Named turns come first, each shown by rows before and after it. Which turns, in which order, take the first row of each pair that follows to the second? Write the first one first, as in the answered first pair.
turn git:
[ 1.18  1.98  1.36 -0.20 -2.36  3.38  0.01  1.14  0.16 -1.72  6.07  2.65
 -4.77  0.67]  ->  [ 2.30  2.05  3.25  0.29 -3.15  3.06  1.64 -1.18  1.47  2.04  4.56  3.10
 -3.60  1.51]
[-0.88 -1.29 -2.96 -3.76  0.57  1.25  2.74  1.54 -0.38  1.46  0.09 -2.68
 -2.95 -2.48]  ->  [ 0.21 -3.63 -1.56 -2.81  1.53  2.85  0.62 -0.83  1.16  0.33  1.70  0.39
 -0.80 -4.59]
[-3.40  1.55 -0.21  0.65  3.90  0.42  0.24  0.41  1.01 -2.35  0.22 -4.48
 -0.71  1.41]  ->  [-1.91 -0.28  1.72  1.41  4.44  1.71 -0.80 -2.96  2.87 -1.73  0.89 -1.83
  1.72  0.05]
turn rira:
[-1.32 -0.39 -0.21  2.40  0.78 -2.88  0.36 -1.24 -2.56 -1.74 -0.70  1.73
  0.02 -1.80]  ->  [-0.50 -0.95 -0.04  2.15  0.08 -2.49  1.03 -1.83 -2.09 -0.72 -0.63  2.22
 -0.11 -2.64]
[-1.18 -1.71 -0.28 -1.92 -0.92  0.56 -3.07 -0.75 -4.39  0.47  2.18  6.04
  1.14 -0.40]  ->  [ 0.57 -2.29  2.51 -0.15 -0.59  1.08 -1.30 -4.09 -0.74  3.63  0.18  5.28
  3.11  0.08]
[ 0.58 -1.27 -0.83  1.41  0.68  0.05 -0.70 -1.81  1.59  1.60 -0.65  0.47
  1.76  0.12]  ->  [-0.68  0.16 -1.37  1.76  1.73 -0.60 -2.26 -0.40  0.29 -0.61 -0.77 -0.60
  1.51  1.50]
[-1.93  1.43 -0.92  0.66  1.19  0.20  0.18 -2.13  2.53  4.59 -3.02 -2.87
 -0.57 -1.84]  ->  [-3.82  3.16 -2.48  0.70  2.21 -0.45 -2.08  0.09 -0.03  1.42 -2.38 -3.65
 -1.56 -0.52]
turn nor:
[-0.05 -0.45  0.83 -1.33  0.63  0.11 -1.15 -1.91 -0.74  1.74  1.05  1.89
  1.23  0.04]  ->  [-0.23 -0.50  0.60 -1.51  0.53 -0.07 -1.37 -1.82 -0.99  1.58  1.08  1.99
  1.17 -0.29]
[ 3.25  4.74  4.52  2.61 -1.68  1.76  1.65 -0.17  6.08 -2.06  0.14 -4.57
  1.01  4.87]  ->  [-1.17  6.93  2.96  0.84 -0.16 -1.45 -2.20  2.65 -0.13 -3.97 -0.41 -4.20
  0.26  7.34]
[-2.02  1.34 -0.35  0.61  0.03  1.68  3.61  0.48  1.46  1.18 -2.74 -2.43
  0.63  2.21]  ->  [-2.92  1.78 -0.96  0.22  0.14  0.87  2.68  1.10  0.12  0.79 -2.60 -2.22
  0.34  2.92]
turn lib:
[ 0.65 -2.23 -4.29 -1.07  0.57 -0.70  1.68 -0.37  2.36 -1.85  0.35 -1.88
  0.15 -5.50]  ->  [ 1.45 -1.14 -3.31 -0.23 -1.32  0.75  1.93  0.02  3.54 -3.38  2.74 -1.03
 -0.68 -4.25]
[-1.12 -2.11 -1.70 -3.53 -2.76 -0.06 -2.77  1.04 -5.51 -1.09  4.84  6.41
 -0.07 -1.76]  ->  [ 2.52  1.84  5.03  4.54 -0.71  2.86 -2.23 -3.18  4.90 -2.31  1.14  0.90
  4.22  3.22]
[ 1.07  2.00  1.77 -0.32 -0.54 -0.63  1.12 -0.40  3.14  0.66 -3.75 -6.67
 -0.28  2.72]  ->  [-1.43 -0.32 -2.34 -5.42 -1.85 -2.59  0.66  2.10 -3.30  1.53 -1.93 -3.02
 -2.84 -0.44]
[-0.52 -2.87 -0.73  0.64  2.98 -2.59 -1.13 -2.18 -0.11 -0.87 -2.20 -0.75
  2.26 -3.09]  ->  [-0.22 -2.07 -0.89 -0.22 -1.61 -0.35 -0.87 -0.11 -1.73 -3.55  3.60  2.98
 -0.62 -2.31]
Now pairs of rows:
(2 to 3 turns a pair)
[ 0.10  1.43 -0.21  0.05 -1.32  0.36 -0.33  1.23 -0.92 -2.35  2.79  0.68
 -1.85  1.07]  ->  [ 0.32 -1.94  0.24 -1.21  1.40 -0.72 -1.38 -2.04 -1.17  0.72  0.52  2.32
  1.02 -1.68]
lib, lib, git
[ 3.26 -0.25 -1.49  0.30 -1.05  0.75  2.28 -1.05  2.15 -0.17  1.47 -1.12
 -2.45 -1.61]  ->  [ 2.62 -0.59 -2.80 -0.11 -0.05  0.12  1.63 -0.31  1.29 -1.32  1.25 -1.76
 -3.09 -2.05]
lib, git, lib
[ 2.42  0.95  2.56  0.82 -1.73 -1.06  1.03 -0.97  1.33  3.96 -0.20 -0.68
  1.63  0.03]  ->  [ 0.95  2.83 -0.33  1.69 -0.09 -1.07 -0.14  2.67  0.31 -1.20 -0.03 -4.34
 -0.59  0.70]
git, lib
[-0.98  1.71 -0.72  0.26  1.58 -2.36 -1.33  1.43 -0.84 -0.35 -3.98 -0.94
 -0.36  1.86]  ->  [-0.52 -0.41 -0.44  0.01  1.45 -0.05 -3.60  0.82 -1.08 -3.35  0.03  3.11
  0.10  0.07]
git, lib
[-0.01  0.78  0.29  0.46  2.49 -0.78 -0.21  0.47  0.61  1.53 -3.52 -3.68
  0.73  1.41]  ->  [ 0.28  1.64 -0.26  0.28 -1.82  2.06 -0.51  3.01 -0.31 -2.10  2.49 -0.99
 -2.05  2.05]
lib, lib, rira
